One vector is turned by the same rotation once a tick. Each row is the vector after some number of ticks, and that number follows the row.
The counts run from 0 to 382.
[-17  16  -5 -22 -39  -1  25   9   0   1  11  -7  -5   6 -17  15  16   4
  -7   9  -5 -31 -10 -11 -24  13   4 -16 -24  -8 -58 -37  -4  -1  -7   1
   3  27  -8 -23 -24   0  18  18 -10   4  -6  -7   4 -14 -30   7   4  21] => 307
[ 10  19 -19  37  -4  -2 -23  -1  12   6   5 -32 -13  36 -12  -6 -28 -41
  13  14  -4 -23  -9  -5  11 -10  -3  53  24 -22   0 -23  -9  -6  -8   8
 -12  21  -9  -4 -43  -4   8  -5   3  10  -6   7 -16  18   3 -26  18  -3] => 120
[ -9   0   4  -2 -28   7   1  -7  29  28  18 -32  10   5 -35  24  -7 -34
  14  29  23  -6   7 -32  -1 -24  31   3 -31 -36   5  -5   2  16   7   9
 -12   0 -18   7   9  20 -23 -17   0  12 -20  20 -18   8  -3  30   3 -15] => 110
[-13  11  19 -16 -24  -1  -9   0   2   8   1 -12 -17   6 -10   9  27 -26
  12   9  -8 -27  15   2  10 -19  23   8 -59  -3   0 -11 -13  17  17  -3
 -38 -12   9  -8 -11   5  10  10 -39  17 -19  21 -30 -23 -16  23  -7  11] => 280
[ -2  33  12  23  -1  19   3  -9  22  22  -9 -35 -14  19  24  14 -15   0
   7  20  11  -2  31  -6  14 -19  13  34 -11 -25  16  -6  11 -10  -5  -5
 -39 -19  19  26  -3  12   6 -27   8  18 -38  10  -7 -16 -30   1  14  29] => 201
[ -9  -7  -7  -9   8   0  -1  -6 -27  -2  15   4   4   6  15 -16   6 -12
  13 -13 -40 -19 -17  11  30 -15  -3  19 -28  31  20   7 -17   0   5  27
 -13 -18   9 -18  -1 -24  44  21 -10  16   0  12 -25 -25  18 -26   8  25] => 248
[ -3  -7 -23 -27  -6  18  13  10 -10  14  36   4  13  12 -11  -4  -7 -18
 -19   5  -8 -10  -9   0  23   0 -30   6  18  -1  -6 -25 -10  -2 -20   6
   4 -13  -1   3  -6 -24  23  32   9  25  26  21  -8  18  14 -56  35   8] => 220
[-16   3  -3  -2  17  15   2   0  10  47  11  -9   1  26  29  21   8  -5
 -15  23   4  15  -7 -14   4 -42   0  16 -14  12   9 -11  16   5 -31  14
   7 -11  -6  24  18 -18  18 -44  15  16 -38   5 -12   3  -9   8  36 -14] => 377
[  5  23   9   7  27  17 -12   1   5   7  11 -11 -26  15  36 -14  13 -12
 -13   9 -18   3 -26   3  26  -8  -9  40  39  10 -10  -6  14 -19 -33   6
  -3  14  18   6 -31   2  30 -10   5  16   6  14 -23   9  -5 -21  46  24] => 333
[-14  10  -1 -10  -3  37  15   1   2  41  21   5   0   8  21  13  10  16
 -33  18  12  -4   4  12   4  -1  -8  -8  -9  32 -23  -7   7   0 -28 -11
  16  -3  -9   6 -11 -14  41 -24  12  18 -26 -11 -13 -11   6 -37  12  37] => 134
[ -4 -10  28 -30  -2  44  30   6   2  17  22   1  10 -28  37  20  -3   6
 -19  25   2  27 -12 -21  -6  -5  -9 -17 -13  49  -2   9  21   4 -13   4
   2   5  -3   8  20   7  -1 -15  32  -7   3 -20 -12 -13 -23  13  32  -7] => 304
[-25  -9   2 -37 -15  10  40  15 -14   0  24   9  14   0  26  16   8  -6
 -11   1 -21 -10 -21 -25   3 -19 -17 -13 -36  14   5 -14   3  15  -7  18
  -6 -16   7   2  38 -27  25  24  10  13   0  -1   6 -19 -30  10  30 -11] => 344
[-13   3  21 -21 -28   8  30   5  16 -18  23 -32  -9 -25  12   9 -17 -16
  15   2 -15  -6 -30 -42 -11  -1  14 -17 -20 -17 -14   0   7  -1   4  24
 -18  22  10 -11   8  28 -17  19  20  -9  20  -5  11 -12 -42  30  17   1] => 272
[-17  10  10 -36 -13  13  16  12 -16   9   6  10   2  15  25   9  35   6
 -14   3 -12 -30  -1  -1  14 -26 -20 -19 -37  24 -30 -22   1  10 -13  -4
 -14 -23  15  -4  -3 -19  37  12  -8  16  -8  14 -18 -20 -27  -2  26  26] => 343
[  4  19  -3 -10 -16  12  -1  -2 -24  17   8 -13   9  14 -22  -2   9 -26
  -2  22  21 -21  52   9   5  -6 -16 -21 -17  -4 -29 -31  -7  21  14  -7
 -23 -23 -18 -20 -23  -8   7  38  -9  17   2  18 -30  -1  -5 -44   6  27] => 184
[ 12  -7 -19   4 -13   2   2  -4  11   9   4 -10  30  48 -26  22 -16 -10
  12  19   0  -9 -13 -21  15 -15   0  30   8  -4 -19  -4 -15   0 -12  19
  10  16 -36  13  -9   0  -2 -28  23  -5   1  16 -27  20   8  14  43 -28] => 47
[-11  -2  25   1   3  23   5 -24  24  38  17 -26   2 -19  16  16 -14  -9
   5  18  15  16   4  -4   6 -24  21   7 -44  16  18  17  10   0   7  13
 -25 -16  -1   3  12  20  -5 -37  11   7 -28 -11 -29 -17   6  25  11  15] => 241
[ -5  -4 -10 -27  14  12  12 -11 -33   0  20  16   7 -19  11  -6   4 -25
 -17  15 -28  26   5   1   6   1 -30  15 -16  30   3 -19   0  13 -10  29
 -11  -4  -2 -21   0 -26   3  41   3 -11   4  13  -9   2 -18   0  50 -25] => 50
[-21   2  -8   3 -26 -16  -6  -4  15  -1   3 -16 -17   3  -8  -4   8 -26
  16  -4 -40 -26 -48 -15  -5 -10  22  29 -41  -3 -11 -12 -18   7  -3  26
  -1  37   0 -36 -20  -6  21   1 -18   8 -11  -5   8 -18  -3  22  -2   2] => 244
[  5   7   8  -5 -10  12 -15  19 -18 -11  20 -17 -24 -13 -23 -29   3 -37
  17   4 -26 -26 -20 -18   5  -5  19  16   6  15  13   5 -10  -7  12   9
 -10  27   6 -29 -32   5  18  33 -24  26  37   7 -36  -9   2 -24 -13   4] => 153
[ -2   2   6   9  23  13 -16 -29  -1  32   1 -15  10  -4  -4   1 -10 -26
  13  30  -4  30  23  -6   3 -20  15  31 -31  22  24  18   0   5  12  33
 -18 -15 -19  -6   3   5  -8 -16   4  -7 -22  10 -40  -2   7  24  23 -23] => 286
[ -4  -2  -6  -3  21  -1   0  18 -18  31  22 -17  18  16   6  -5  -8 -37
   4  29  -3  -6 -17 -24   1 -30 -22 -14  25  26   2  -6  14   9 -13  10
   8   3 -21   2   6 -30  14  -8  21  18  10  -2 -36  28   1 -36  34 -15] => 11
[-24  21  -3  -4 -47   4  30  -4 -14  10  13 -18   2  -4 -19  11   4  -5
   6  10 -11 -12  17 -23 -24   5  21 -23 -44 -19 -27 -26  -3  10  16   7
 -10   4  -6 -31   6   3   5  34 -13   0 -16 -19  11 -22 -35  16 -17  12] => 104
[ -8   3  -1   6  -1  35  17 -17   7  33  10  -3   7  13  24  18 -20  21
 -28  15  16  18  21  17  16  10  -8  22 -10  18 -17 -19   1  -6 -27   1
   0 -18  -1  13 -13  -3  30 -34  28   4 -33  -6   3  -7   3 -26  28  32] => 337
[  1  18   8  10 -11   2  15   8  -1  11 -11 -33  16  43  16  20  -8   2
  15  24   7 -11   1 -26 -13 -23   3  -5   5  11 -42  -6  13  -7 -10  10
  -2  22 -31   7  -3   0  10 -44  25  -2 -20 -17 -22   5 -32   8  29  13] => 341
[  1   3  -3  13 -16  -2   7 -17  10   0  21 -42  14   3 -24   0 -40 -32
  40  14   4   7   3 -29   6 -12  17   3 -11 -37   7  -4  -6   3  21  33
 -34  -2 -16 -10   9  18 -27   9  18  -7   5   8 -15   4  -1   8  13   3] => 318
[-12  -3  33 -34 -12  32  26   5   6  13  20   1  -1 -34  20  25  15  -2
 -15  24   5  11   1 -18 -13   0   1 -29 -42  36 -15   0  24  13  -2 -10
  -7   9   3  -3   7  11  -4  -8  10  -1  -7 -13 -21 -19 -43  28  21  -2] => 100
[  7   8  13   6  -6  34 -17  -5  26  21   9 -18 -15  11  -4  14 -19 -22
  -8  21  31  -1  35   2  24  -9   6  47  -8 -21  26 -17  -2   0  -7 -13
 -31 -21  10  29 -17   8  -6  -4  -1  26 -14  34 -27  10   0 -10  18   3] => 156
[  2  24  12   6 -31  28   2  23  25   2  20 -40 -10  15  -6  11 -21  -6
  12  12  20 -16  -5 -38   3  -3  27  -1  29 -12  -6  10   2 -22 -10  -8
  -4  22   7  15 -14  32   0 -18  22  24  24  -9 -24  -3  -9 -19 -15  30] => 233
[ -5  31  -1  -2 -19  21  19  -2  -7   6  17 -15   9  15  -8  -1   8  22
   0  22  11  -1  13  -7  -4  18  13 -16  23   7 -62 -10   2 -23  -5   5
   0  18 -20  -9 -32  24  16  -6  19   0  18 -11 -18  -9 -11 -17   8  52] => 98
[ -8  16  -9  34   7 -11  -8 -19   9  34 -12 -33  13  29   5  12 -20 -23
  18  21   7  -4  24  -2   8 -32   6  20 -33 -14   3 -12   2  16  12  23
 -29 -18 -11  -3   1 -17  13 -22   9   6 -50   6 -10  -3   2   3  17   8] => 246
[ 10  17   3 -10 -11  30  -6   5  -2  13  -9  17  -6  46   1  14  19  13
 -32  24  13 -15  26  14  22   3 -11  35   7  16 -30 -17 -10 -10 -24 -27
  -2  -1  -3  17 -30  -4  27  -6   0  13 -10  20 -31  -4 -10 -10  28  12] => 297
[-13  19  -5  17 -11  -6   4 -23  10   1  12 -31 -12   8  -4 -20  -1  -4
  21  -7 -22  -3 -31   2  12   1  32  17   0  -6 -15  -2 -11 -22   0  38
 -10  11   5 -27 -19  20  37  -6   0   7   6 -12  -4 -17  15 -12  -9  65] => 35
[  0  28  21 -12 -36  31   0   9  24   6  12  -9 -25  18 -24  13  23   8
  -5  12  19 -28  12 -11   5   2  30  11  -7 -12 -27  -9  -4 -19  -4 -23
 -11  11   8   4 -28  30  14  -8 -21  21  12  11 -23 -20 -15   1 -15  37] => 234
[ 17  -1 -22   7 -10   7   2 -13  -6 -15  -1  -9  24  41 -15  -1 -32  -1
  11   7   8 -11  12   8  33  12 -23  23  14   1 -38 -18 -22  -6  -1  14
 -11   0 -24 -12 -33   1   8   6  25  -9  19  17 -23   4   9 -23  36  30] => 256
